In the rows, zero is written as 128.
The rows of R fall into 3 groups, which share some directions, and each row is roughly a mix of its group's hidden directions, except some rows that fit no group.
R, 133 rows:
[[141 136  86 109 154 156 152 156 121 170 151 137]
 [115 112 153 103 160 181  91 143 121 146 144 130]
 [ 65 120 144 121 130 118 182 132 144 124 130 128]
 [111 178 159 147 162 114 123 144 152  94 137 138]
 [112 131 135 146  91 113 191 136 149 125 102 147]
 [ 91 121 117 139 122  87 168 155 138 143  88 127]
 [169 112 115  90 161 125 115 137 103 143 143 170]
 [144 153 161 125 132 142  70 121 114  95 136 102]
 [158 111 117 119 112 134  90  81 143 142  91 149]
 [170 120 152 116  98 170  99 129 105 118 157 119]
 [114 119 148 136 131 106 125  92 164 135  66 131]
 [111 164 129 141 161 134  71 120 158 108 133 138]
 [160 123 105 122 111 140 143 157  88 121 182 128]
 [104 134 105 128 133  94 182 153 128 131 131  86]
 [151 125  71 119  85 147 141 118 121 153 149 144]
 [107 106 113 130  98 113 181 127 157 151  94 124]
 [ 92 136 144 138 113 105 168 134 180 114 106 115]
 [139 150 149 135 150 159  67 120 119  98 139 113]
 [150 101 178  97 141 144 103  96 121 104 116 138]
 [152 120  96 105 149 142 145 143  82 163 160 127]
 [129 163 164 121 160 133 116  90 128  81 120 116]
 [155 101  79 122  95 116 129 118 101 164 115 142]
 [123 121 107 147 101  77 133 138 153 148  92 161]
 [ 98 113 119 136 124 108 194 166 134 131 133 114]
 [ 88 110 115 116 128 111 163 151 117 106 132  75]
 [132 123 116 145  92 108 117 123 153 124 129 197]
 [132 156 169 126 164 157  83 127 132 101 144 120]
 [168 148 122 122  91 144 109 146  93 121 169 109]
 [169 123 132 109 116 127  69  96 111 116 109 119]
 [161 117 135 124 127 148  76 102  79 130 129 116]
 [156 141 157 122 124 167  71 115 133 109 149 122]
 [ 91 105 153 143 149 130 154 122 162 101  95 100]
 [108 128 103 131 139 112 185 163 138 165 136 147]
 [170 126 130 111 134 169  83 121 132 122 168 142]
 [105 146 174 138 117 122 122 111 151  80 128  92]
 [ 94  81 104 126  99 129 164 122 147 153 105 129]
 [157 137 134 133 128 167  72 111  93 137 147 135]
 [132 106  84 141 119  95 173 164 143 144 121 122]
 [134 149 141 128 180 116  88  86 116 104 123 139]
 [166 148 160 115 189 121 127 111 118 117 145 137]
 [ 99 173 131 142 176 123 114 139 150 100 154 129]
 [138 143 140 118 161 151  61 104 119 118 144 123]
 [ 98 164 122 149 133 136 150 166 112 100 165 102]
 [120 116 143 129  90 107 143 108 145 154  67 132]
 [159 142  70 123 106 113 110 136 136 144 138 167]
 [ 93 136 151 135 168 162 163 153 145 124 154 143]
 [112 131 107 141  96  86 173 124 149 141  93 139]
 [142 175 164 136 146 115 101 135 126  79 121 112]
 [101 147 106 134 123  90 179 156 157 121 144 124]
 [107 112 109 131  93 103 177 132 154 151  95 136]
 [147 158 133 124 123  99  81  87 144 102 104 118]
 [146 138 157 119 140 164  74 111 125  96 152 119]
 [148  94 169  97 101 136 105 104 111 153 105 141]
 [160 105 126 115  61 145 134 133 151 147 120 143]
 [110 154 110 157  72 117 126 116 160 103 130 108]
 [140 120 136 118 132 146  54  96 136 133 112 134]
 [136 124 154  89 174 156 158 141 123 145 157 146]
 [162 145  99 129 110 135  69 117 115 108 150 147]
 [121 105  81 123 102  98 174 134 129 147 104 111]
 [146 150 137 127 160 155  76 108 142 102 159 138]
 [136 147 134 126 168 156  85 139 127  99 172 138]
 [153  88 110 114 150 163 136 136 132 114 181 136]
 [108 132 103 121 156 132 149 165  87 127 175 118]
 [ 92 144 121 140 124 103 188 154 155 136 138 120]
 [150 148 120 145  81 153 141 166 114 144 167 134]
 [164  94 107 116 124 151 160 107 101 146 165 144]
 [155 120 150 112 120 112 105 113 151 164  81 159]
 [169  78 137 120 106 147 139 120 135 158 113 162]
 [102 160 156 138 168 132  91 142 138  92 143 110]
 [144 177 131 133 158 101 111 153 119  88 145 107]
 [149 113 135 117  98 162 142 149  82 127 171 115]
 [130 108  93 134  87  94 171 153 137 143 107 128]
 [171 105 148 129  77 121 141 113  95 134 107 112]
 [107 130 130 124 153  93 177 155 116 146 125  86]
 [162 136 157 115 129 152  68 100 109 128 125 136]
 [116  93 110 122 109 120 195 144 119 155 134 128]
 [146 120 166 127 128 153  74  99 123  99 128 154]
 [128 125  84 116  73 120  82 125 122 139 113 125]
 [103 149 106 135 171 107 146 147  80 130 153 117]
 [118 125 150 163  86 158 152 141 176 128 123 121]
 [131 140 118 125 103  88 115 120 166 118  80  95]
 [150 135 111 115 166 127  63  99 134 120 128 120]
 [130 165 164 138 157 144  94 136 114  89 145 105]
 [ 99 160 144 140 155 143 131 144 141  82 161 100]
 [173 133 101 114 128 136  79 119  90 127 152 140]
 [130 112 157 123 151 117 138 130  92 182  97 102]
 [117 100  99 128 134 152 173 143 112 135 162 168]
 [139 139 146 127  92 152 108 155 118  88 161  91]
 [130 150 176 127 154 130  81 123 154  93 119 131]
 [ 86 129 156 128 185 132 102 128 154 112 136 116]
 [170 134 145 131  77 137 106 151  86 124 123 115]
 [109  99 123 105 177 148 141 149  92 131 158 148]
 [ 80 102 140 131 144 122 186 148 144 136 134 121]
 [147 155 130 138 125 148  65 116 126  93 154 140]
 [101 110 160 135 142 133 180 107 161 133 106 152]
 [ 79 123 155 131 172 137 159 115 152 105 129 113]
 [100 105 103 135 124  97 190 148 126 140 113 119]
 [154  81 106 119 147 120 166  91 116 149 126 148]
 [156 168 149 130 171 139  86 113 123 108 147 137]
 [137  74 156 105 123 114 148 112 125 128  86 101]
 [160 150 159 146  99 144  93 111 151  88 134 142]
 [105 166 104 142 184 124 119 144 128 122 163 142]
 [ 87 159 132 161 137 105 131 137 171 113 102 106]
 [109 175 147 152 118 135 103 103 173 101 120 128]
 [100 127 109 122 122  83 144 107 166 131  80 128]
 [ 83 160 132 142 112  93 130 142 156 122  87 115]
 [156  98 137 100 128 173 104 143 104 124 168 114]
 [172 140 109 131  86 151 112 148 151 126 168 138]
 [111 111 105 139 129 105 178 117 159 154 102 161]
 [122 161 123 126 122 127  60 128 124  93 126 103]
 [ 94 105 119 126 145 125 198 133 128 124 137 104]
 [167  95 103 120  79 116 128 144 105 155 112 121]
 [127  92 170 131 111 163 111  90 130 128  94 141]
 [163 149 146 125  93 142  91 146  92 126 144  96]
 [112 132 137 150  85 125 119 110 181 103 105 152]
 [ 81 140 125 152 122 118 150 144 181 105 116 108]
 [110 164 119 129 107 125 174 182 121 143 136 118]
 [142  86 138 127 107  98 114 107 124 142  81 164]
 [ 98 102 131 139  80 137 179 133 138 144 107 138]
 [107 113 160 124 159 161 107  91 167 107 118 132]
 [144 129 177 115 162 135 101  85 135 106 105 125]
 [159 147 169 132 126 133  67 114 125 107 111 129]
 [ 97 125 114 138 106  94 131  93 137 169  90 144]
 [102 142 142 150  73 134 128 121 157 115  88 147]
 [116  75 149 115 134 126 177 112 142 155 107 137]
 [ 79 115 132 134 106 115 172 155 145 142  94 123]
 [134  87 144 103 175 155 112  95 114 140 137 109]
 [ 85 132  94 139 131 107 167 149 171 139 119 131]
 [ 93 122 101 130  99  99 177 158 144 140 112 119]
 [101 167  90 152  97 113 124 170 135 111 141 121]
 [145  98 108 113 117  93 142 125 110 173  84 122]
 [145 114 164  96 170 157 107 117 114  93 144 130]
 [113 132 104 112 156 117 172 153 118 105 154  85]]

One row of each group comes first, with its name. Which group is each row after those in?
[151 148 145 115 135 137  71 109 132  85 128 103] => <111>
[131  60 129 110 134 135 162 110 142 140 108 148] => <86>
[132 109 111 121 111 117 111  82 164 136  79 148] => <61>

[136  74 119 122 101 132 165 120 130 171 109 143] => <61>
[107 127 104 124 166 139  76 124 131 108 142  87] => <61>
[118 174 145 124 146 129  63 119 139 131 113 115] => <86>
[152 145 152 130 135 136  56 111 121 103 126 131] => <111>
[155 109 173  95 168 134 101 117 108 119 130 152] => <111>
[ 88 129 135 136 160  95 171 145 167 116 120 127] => <61>
[ 96 144 167 133 116 105 131 110  94 119  83 104] => <86>
[ 88 153 141 139 139 133 169 148 153  99 157 103] => <111>
[163 110 150 111 137 178  82 114 131 132 147 136] => <86>
[107 103 159 123 132 128 143 120 176 114  76 135] => <111>
[152 140  96 119 114 132  96 156  88 150 170 127] => <61>
